In the rows, zero is written as 128.
The rows below come in pairs that one turn or mirror swaps. Which row does each named row swap with?
The rows were stretched afterwards, more along some directions than others.
zum: [121 123 106 143 126 131 157 134 111 103 113 159 168 165 116 132 137 120
 161 147]
vaz: [122 171 160 123 108 143 149 127 159 115 121 132 124 135  92 165 122 138
 107  97]
Viv: [113 124 134 129 102 127 103 123 148 134 134 113 111 104 125 118 136 129
 111 118]
golil: [146 120 122 147 140 114 165 157 120 127 129 139 154 136 131 147 142 145
 155 141]
Sutep: [134 156 109 132  94 156 113 101 152 129 107 150 123 146  95 146 149 117
 119  94]
Fise: [123 132 129 128 135 127 164 127 111 134 128 148 145 118 139 157 157 142
 132 107]
Poko: [139 143 144 138 118 136 147 140 124 131 124  70 126 137 152 113 113 146
 115 143]
Gel: [100 133 120 109 101 125 141 126 124 121 141 119 122 125 133 141 115 137
 146 105]
ger: [153 122 138 149 160 129 134 132 114 103 115  73 161 121 144 119 142 126
 150 169]
zapu: [133 114 122 117 128 108 115 136 104 131 150 116 147 110 158  94 119 118
 128 149]
fel: [156 138 141 130 125 116 189 131 118 112  95  94 128 140 105 133 120 128
 130 139]
funa: [163 147 117 118 112 134 121 129 127 118 117 125 119 162 132 102 130 125
 115 147]
Nuge: [158 141 120 143 133 145 109 123 147 139 110 131 112 147 137 112 130 139
 122 141]
puso: [ 76 144 139 132  93 131 174 137 130 138 127 148 125 169 117 152 106 157
 139 105]
pelev: [117 151 141 127 117 158 155 124 119 104 120 124 146 148 123 142 109 129
 135 140]
biz: [124 126 125 139 135 125 137 130  99 110 107 117 130 164 121 120 109 131
 113 155]
sibo: [134 163 116 147 130 149 112 126 153 121 114 100 116 114 127 135 127 123
 115 130]
dov: [139  99 132 123 125 108 165 121  92 113 113 151 136 134 118 118 140 114
 144 137]
Busa: [144 138 101 131  98 123 129 133 144 157 141 191 134 150 124 141 163 143
 120  92]
tuk: [153 146 121 135 115 141 132 143 167 119 154 149 141 144 115 137 137 156
 117 102]
megod: [127 117 151 152 131 107 152 144 100 132 128 144 154 126 112 123 116 128
 123 133]
rik: [102 131 123 132 133 135 136 114 131 135 110 127 133  83 140 132 163 117
 155 119]
zenet: [ 99 126 146 130 115 113 146 134 115 117 107  95 116  99 101 119  99 127
 121 132]
fiz: [137 111  93 131 132 127 121 118 140 125 131 118 145  92 154 140 158 126
 170 135]
kip: [163 133 119 138 145  95 156 143 132 110 102 134 120 141 108 128 135 129
 136 134]
teke: [132 111 106 134 110 135 128 120 130 109 114  89 120 125 115 105 122 114
 131 156]
liris: [132 100  99 134 133 123 126 127 122 144 149 101 133  83 174 124 153 128
 158 148]
zur: [111 163 140 134 106 150 142 106 152 140 103 128 106 140 114 170 127 145
 102  79]
Siki: [135 141 138 130 116 124 100 143 127 157 151 138 118 127 154 106 130 151
 105 121]
lon: [131 145 144 144 144 116 132 143 140 130 126 136 168 102 128 141 131 145
 155 129]
Dal: [130 132 149 142 107 127 142 155 128 151 143 105 129 145 145 108 110 149
 123 155]
gitob: [170 165 106 131 112 153 105 121 158 131 123 135 122 142 117 143 142 138
  98 113]
dube: [106 127 165 116 127 113 152 142 110 102 127 134 112 146 113 138  98 144
 125 125]
Zonu: [113 132 108 116  97 126 163 148 144 131 159 157 116 163 146 144 126 165
 153 113]
misuk: [106 131 137 126 153 117 109 115 121  97 112  98 116  90 127 124 122 107
 132 136]
mev: [112 136 139 127 109 131 125 143 137 145 167 107 106  95 160 120 125 145
 114 113]
ris: [103 139 114 134 113 144 155 128 131 139 107 106 133  98 132 143 131 135
 153 134]
Mudoz: [ 96 142 132 139 104 135 132 138 113 153 123 168 140 134 118 113 103 119
 125 126]
nofu: [151 116 116 132 142 101 133 115 102 139  90  97 113 100 136 116 134 109
 146 142]
dob: [111 133 135 132 115 134  95 128 129 121 127 123 135 114 130  99 127 111
 132 141]
Benap: [156 124 134 127 112 127 122 126 110 142 127 102 123 118 149  85 145 118
 129 143]
Muzas: [105 125 155 120  98 106 172 150 102 111 151 136 140 118 117 129  90 134
 156 126]
Vavi: [159 121 108 129 109 142 114 113 141 137 124 125 133  98 133 121 161 108
 134 133]
Riru: [146 122 147 123 115 121 126 123 130 121 123 107 118 128 123 119  94 143
 128 149]
gafor: [151 145 115 124  94 150 153 139 128 112 133 126 152 138  98 117 101 114
 115 138]
kipi: [136 136  94 121 123 139 107  99 132 138 111 143 131 125 136 140 137 110
 127 126]
rem: [142 142 118 133 127 151 111 114 150 133 106  86 126  93 153 122 164 116
 139 146]
Fesid: [126 104 138 124 153  98 106 116 110 108 109  95 117  84 145 103 126 111
 149 152]
nepeb: [132 134 137 147 130 108 159 138 103 117 100 129 147 118 112 130 107 113
 166 151]
vif: [105 114 160 126 129 128 131  98 120 128 117 128 109 116 128 153 139 136
 129 103]

pelev is swapped with megod
kipi is swapped with zapu
ger is swapped with vif
Nuge is swapped with tuk
fel is swapped with puso

The rows below come in pairs that one turn or mirror swaps. Which row does each named row swap with?
The rows were stretched afterwards, more along some directions than others.
temi: [142 141 115 135 126 165 149 155 103 137 116 138 107 154 126 109 131 157
 146 140 147 142]
Gul: [118 126 120 115 150 129 104 119 116 101 123 166 144  92 102 112 132 122
 123  98 168 135]
vifu: [ 96  94 106 117 143 108 100 135 130 136 137 140 114  90 132 119 122 117
 108 126 115 144]
pov: [111 179 129 132  96 150 136 139 127 151 139 143 154 129 104 140 151 146
 149 148 127 128]
Mone: [104 116 123 129 122 102 143 142 111 150 115 126 127 149 110 139 113 128
 100 125 125  99]
Mam: [122 134 126  92 123 112 137 121 141 139 113 117 141 110 148 118 133 132
 127 137 128 135]
zofe: [ 95 114 132 113 142 102 130 123 117 121 125 152 117 145  97 106 125 125
 127 134 104 127]
zenod: [126 135 122  94 132 111 136 125 142 131 108 117 142 118 152 115 135 138
 143 145 133 137]
Dived: [127 126 132 146 134 134 110 144 125 119 120 157 144 131  85 135 149 124
 117 115 155 138]
Nok: [142 137 120 135 133 155 137 164 111 145 114 142 131 154 110 112 132 150
 144 135 155 131]
ligiz: [122 117 131 101 122 109 131 122 147 122 125 129 143 122 142 138 143 135
 148 145 135 124]
Dato: [143 144 122 122 136 163 133 149 124 154 118 158 115 138 109 114 139 146
 144 129 136 126]
getu: [138 119 127 146 103 112 134 102 121 135 127 139 143 128  98 131 170 121
  84 133 129 113]
Muto: [128 142 125 126 133 135 129 142 113 111 136 104 102 109 148  91 117 131
 164 119 139 159]
fiman: [125 102 117  99 116 106 116 126 140 133 129 114 132 113 154 130 127 120
 125 138 147 128]
Tima: [111  99  90 124 137 125 117 150 133 129 142 143 102  89 131 130 121 124
 105 130 122 149]
kor: [134 104 130 142 130 134 128 101 112 128 139 142 111 110  98 117 165 120
 109 121 138 132]
kifa: [108 151 138 127 115 117 139 128 111  98 132  90 118 141 144 108 119 134
 172 133 143 154]
zudas: [ 81 126 130 100 127 101 132 133 125 140 128 173 129 143  86 151 156 143
 116 152  90 132]
mogo: [127 121 132  93 121 109 122 125 140 123 116 114 139 118 153 127 135 125
 144 144 134 136]
biman: [134 129 126  99 122  99 138 120 131 118 113 107 134 132 150 123 129 130
 142 141 147 140]
rir: [110 120 125 129 118 113 137  98 108 125 127 144 144 123  93 147 174 124
  92 122 135 110]
nop: [141 154 127 130 136 167 139 162 104 146 107 146 129 149 117 100 138 153
 154 143 141 142]
Pevuf: [150 160 126 122 139 160 130 143 114 142 118 158 131 141 113  88 133 153
 154 130 150 143]
Ligi: [105 112 127 111 143 114 128 119 116 127 142 142 106 140 102 114 129 132
 124 150 109 143]
Dazad: [144 163 121 113 144 166 134 138 120 139 116 152 106 134 123  96 130 148
 165 133 146 147]
Zif: [109 143 144 132 120 114 123 141 111 108 129 109 116 122 126 106 139 123
 168 130 118 143]
dutat: [116 101  89 111 151 126 114 149 124 121 125 139 130  88 133 107 100 127
 116 130 132 147]
boke: [101 134 131 116 127 107 127 131 112 143 140 161 121 147  88 118 145 138
 128 163  94 132]
niv: [146 117 107 128 139 143 106 137 127 104 125 156 154 101 109 115 128 117
 118 116 174 142]
sivu: [129 128  96 119 146 135 122 148 140 146 136 152 120  83 118 111 121 135
 107 138 117 162]
Keme: [111 182 142 139 104 139 134 148 127 144 121 144 145 128 109 145 155 129
 130 140 123 123]
Fudug: [121 130 111 132 139 131 109 125 110 106 136 154 144 102 101 126 137 128
 126 110 167 141]
Rara: [122 119 138 138 109 109 142  97 109 117 124 119 130 123  96 137 168 110
  99 118 136 112]
Nezaf: [128 115 131 147 110 122 137 108 120 127 131 143 121 130  85 133 179 123
 105 128 126 124]
Mol: [129 132 113 127 126 137 121 138 121 105 130 156 162 107  98 126 139 130
 124 115 174 137]
Kem: [127 115 122 141 139 131 110 141 121 104 128 162 142 116  95 134 143 133
 127 119 161 129]
budu: [129 183 152 132  89 134 133 155 131 135 119 138 160 144 104 127 155 133
 151 164 126 136]
fitod: [ 84 117 130 113 121  97 129 129 120 138 131 165 121 146  85 131 155 139
 118 154  88 125]
Vazen: [116 195 140 122 114 146 135 158 126 137 121 146 158 122 110 134 162 145
 149 158 119 134]
raler: [139 150 122 118 137 164 137 138 108 157 115 149 128 132 111  98 127 146
 147 138 152 127]
linag: [110 120 118 107 137 111 120 127 132 132 145 178 115 143  96 133 141 137
 132 140  91 142]
faka: [129 120 134 107 119  96 135 131 127 122 112 110 132 137 154 121 146 139
 129 153 136 133]
tuz: [119 148 131 137 119 120 131 143 109 116 118 106 115 122 137 102 122 127
 165 126 116 134]
Veri: [130 154 133 125 133 126 127 135 103  92 124  87 101 117 157  99 117 131
 165 130 136 152]
biru: [118 117 101 103 144 129 115 136 142 137 139 151 115  83 123 112 111 128
 111 138 126 158]
vati: [119 183 136 135 105 142 136 155 122 153 123 139 153 148 114 139 150 144
 139 152 121 125]
ritu: [114 106 144 136 122 127 146 100 104 124 118 127 139 119 104 123 169 125
  93 130 137 117]
zon: [115 183 139 115  98 146 128 153 135 155 131 157 168 120  98 146 160 149
 138 153 126 128]
pume: [118 109  86 109 140 139 112 141 135 138 152 144 118  74 127 106  99 128
 123 130 131 151]
zires: [155 101 132 144 119 105 112 106 128 126 147 128 131 124 124 114 134 101
 112 121 171 114]
zor: [104 119 103 110 144 132 117 136 131 133 144 138 120  84 119 122 111 122
 117 133 131 156]
degif: [115 182 145 132  83 142 131 160 125 156 129 146 151 136  89 143 170 141
 135 165 107 135]
Gite: [137 115 125 150 113 115 137 101 108 117 143 129 117 120 110 121 166 118
 100 131 139 136]
Tirab: [ 97 130 130 114 123 107 124 118 119 146 140 152 116 141  87 124 142 139
 126 156  85 127]
velud: [110 135 143 137 108 110 146 104 109 113 121 129 137 139  92 127 180 118
 107 127 133 126]
buva: [150 157 118 120 139 162 135 144 109 135 106 142 120 150 126  92 126 154
 153 135 158 145]
Muvoz: [124 148 134 105 125 106 148 126 124 122  97 108 138 134 151 124 145 151
 145 154 134 135]
Fak: [ 80 124 135 109 132 107 131 122 120 134 131 166 129 138  76 144 137 134
 122 138  97 113]
kota: [125 143 148 148 134 103 125 135 107  92 122  88 103 138 152 105 113 127
 166 128 132 144]
mudeb: [124 135 149 129 131 108 126 121 109  91 121  73 113 137 163  99 109 118
 164 124 149 139]
Mun: [129 131 108 133 148 134 120 128 114 110 122 167 143  97  99 116 142 133
 122 101 163 135]

budu is swapped with tuz
zon is swapped with Muto
Keme is swapped with kota
vifu is swapped with Dived
Mone is swapped with zires
ritu is swapped with linag
Vazen is swapped with Veri

